120,128,126,156,128,129,127,123
136,128,126,134,128,129,127,107
144,128,126,136,129,129,127,110
139,128,126,136,128,129,127,123
Counting starts at 1.
The entry in row 1 and column 3: 126
The entry directly below the smallest entry: 110
The entry in the bottom-right corner: 123
The entry in the bottom-left corner: 139
What is the top-right entry?
Answer: 123
The entry in the top-left corner is 120
What is the entry at row 3, column 2?
Answer: 128
The entry in row 3 and column 1: 144
What is the entry just right of the largest entry?
Answer: 128

Read these off the matrix that follows.
1) Read off the top-right entry.
2) Read off the last entry, reading row by row.
3) Read off the 4th entry, reading row by row.
4) Read off the second entry in reading order.
5) Read off the fifth entry, reading row by row.
6) Read off the third entry, reading row by row.
7) Read off the bottom entry of the column that holds the smallest entry.
array([[126, 118, 116, 107, 104, 117],
       [121, 126, 130, 135, 134, 128]])
1) 117
2) 128
3) 107
4) 118
5) 104
6) 116
7) 134

Questions about the array below.
1) Give the top-left entry.
2) Give the entry just right of the largest entry.
3) Give the bottom-left entry.
4) Give the first entry on the diagonal from the top-right corner.
5) Give the entry in the bottom-right corner.
6) Give the first entry of the largest entry's row.
7) Give the 2nd largest entry.
8) Give the third entry on the main diagonal.
[[135 121 111 127]
 [130 123 137 131]
 [139 123 117 127]
 [134 126 152 125]
 [131 123 137 126]
 [135 123 141 127]
 [134 126 141 127]
 [129 123 118 133]
 [134 124 142 129]
 [126 123 137 127]
 [138 123 128 127]
 [141 123 137 127]]
1) 135
2) 125
3) 141
4) 127
5) 127
6) 134
7) 142
8) 117

Read these off the matrix that follows.
1) What is the last entry, reading row by row?
2) What is the third entry on the main diagonal?
3) What is the entry directly below the centre entry?
4) What is the 1st entry on the main diagonal?
5) What is the last entry in the row that holds the largest entry?
6) What is the smallest entry in the first column?
7) What is the 2nd entry on the main diagonal?
8) What is the entry directly above the smallest entry?
131,135,118,126,135
126,127,124,129,119
130,132,133,131,143
117,121,129,129,116
126,128,124,128,116
127,135,125,126,121
104,116,126,126,115
119,127,125,122,134
119,123,128,132,133
127,126,123,114,140
136,130,129,126,123
1) 123
2) 133
3) 126
4) 131
5) 143
6) 104
7) 127
8) 127

A =
[[120 116 125 107 119 127 119 128 128 139 135 117 136]
 [133 131 120 134 134 116 135 118 115 135 133 135 135]
 [119 130 132 131 119 133 117 131 132 134 133 119 135]
 [121 121 127 115 120 128 120 128 128 137 135 119 136]
 [142 142 117 154 144 108 146 111 107 134 131 147 134]]
Indices start at 1.
Report the entry in row 3 and column 1.
A: 119
Report the entry at row 1, column 1.
A: 120
Report the entry in the top-right corner.
A: 136
Report the bottom-left entry.
A: 142
Report the entry just left of the centre entry.
A: 133
Report the entry at row 1, column 3.
A: 125
The bottom-right entry is 134
The entry directly above 146 -> 120
Report the entry at row 3, column 3.
A: 132
The entry directly above 111: 128
The entry in row 2 and column 1: 133
Report the entry directly above 137.
A: 134
Report the entry directly above the largest entry.
A: 115
The entry in row 2 and column 3 is 120
The entry at row 1, column 2 is 116
The entry in row 2 and column 2 -> 131
The median of all entries: 130
The top entry of the column that holds the largest entry is 107

[[110 111 121 149 154 139 120 128 142 123 134 150 120 112 134 140]
 [133 103 157 135 147 146 108 121 129 114 112 157 126 129 149 114]]
Indices start at 1.
Which number is the entry in the top-right corner?
Answer: 140
The bottom-left entry -> 133
Which number is the entry directly above 108?
Answer: 120
Which number is the entry at row 2, column 2?
Answer: 103
Which number is the entry at row 1, column 1?
Answer: 110
The entry in row 1 and column 3 is 121
The bottom-right entry is 114
The entry just right of 135 is 147
The entry directly above 146 is 139

Read these off the matrix that follows.
1) Read off the largest entry in the last column.
2) Read off the 2nd entry in reading order.
3) Read off the top-right entry.
4) Read off the first entry of the smallest entry's row.
[[109 146 146 127 127]
 [104 133 152 118 128]]
1) 128
2) 146
3) 127
4) 104

Read these off the table that follows. Rows and columns are numbered from 1.
1) What is the entry directly above the largest entry?
2) What is the entry at row 1, column 3?
3) What is the top-right entry?
4) What is the bottom-left entry?
5) What is the entry in the top-left corner?
6) What is the entry in row 3 and column 3?
7) What is the entry at row 1, column 2?
8) What is the entry directly below the largest entry?
[[125 137 127 125]
 [138 134 122 110]
 [122 140 138 135]
 [115 142 137 140]
 [121 136 116 121]
 [136 136 125 114]
 [125 134 108 111]
 [116 140 131 136]
 [150 137 145 114]
 [ 99 138 106 133]
 [103 141 126 143]
 [135 133 114 108]]
1) 116
2) 127
3) 125
4) 135
5) 125
6) 138
7) 137
8) 99

B = [129 122 119 103 127 112 112 133 116 136 116 116]
Give the third entry.
A: 119
The entry just right of 136: 116
Give the fourth entry.
A: 103
Give the entry just left of the largest entry.
A: 116

Questions about the array below.
1) What is the first entry on the diagonal from the top-right corner?
2) What is the 3rd largest entry?
3) What is the entry directly below the largest entry?
4) What is the 2nd entry, reading row by row?
5) What is the entry in the bottom-right corner?
6) What is the bottom-left entry?
7) What is the second entry on the diagonal from the top-right corner?
8) What is the top entry of the column that holds the smallest entry?
[[137 123 136 139 122 124 122 136 131 126 124 126 123 133 126 125]
 [135 122 135 137 121 123 121 135 130 125 124 123 123 130 125 123]
 [137 124 136 138 122 124 123 136 132 126 125 128 123 134 127 125]
 [133 123 133 135 125 126 123 134 127 129 126 123 125 129 126 126]
 [135 124 135 137 124 125 124 135 131 127 126 125 125 131 126 125]
 [133 122 134 136 123 125 122 135 128 129 126 125 123 131 126 126]
 [150 129 146 151 122 124 125 145 141 123 125 129 122 139 128 124]
 [137 145 133 135 141 139 143 132 136 133 137 135 135 131 135 135]
 [132 125 132 133 125 126 124 132 129 127 126 126 125 130 126 126]
 [143 128 143 147 128 131 126 145 127 134 131 125 121 132 130 128]
 [124 129 123 120 125 124 130 121 139 122 125 142 132 137 129 132]
 [137 132 136 136 125 128 131 136 131 126 129 146 118 142 139 134]
 [136 134 131 133 132 129 132 129 145 124 128 123 142 128 122 125]
 [116 131 120 117 136 137 134 122 112 138 136 135 124 124 137 137]]
1) 125
2) 147
3) 135
4) 123
5) 137
6) 116
7) 125
8) 131

Questions about the array below.
1) Report the entry just left of 141.
2) Report the first entry in reading order.
3) Report the 4th entry in reading order.
[[134, 129, 126, 103, 130], [133, 133, 130, 140, 127], [131, 128, 126, 140, 126], [127, 129, 127, 129, 131], [128, 133, 137, 118, 117], [127, 136, 120, 131, 131], [126, 120, 134, 131, 130], [123, 130, 126, 119, 116], [135, 131, 122, 141, 132], [131, 123, 126, 123, 128]]
1) 122
2) 134
3) 103
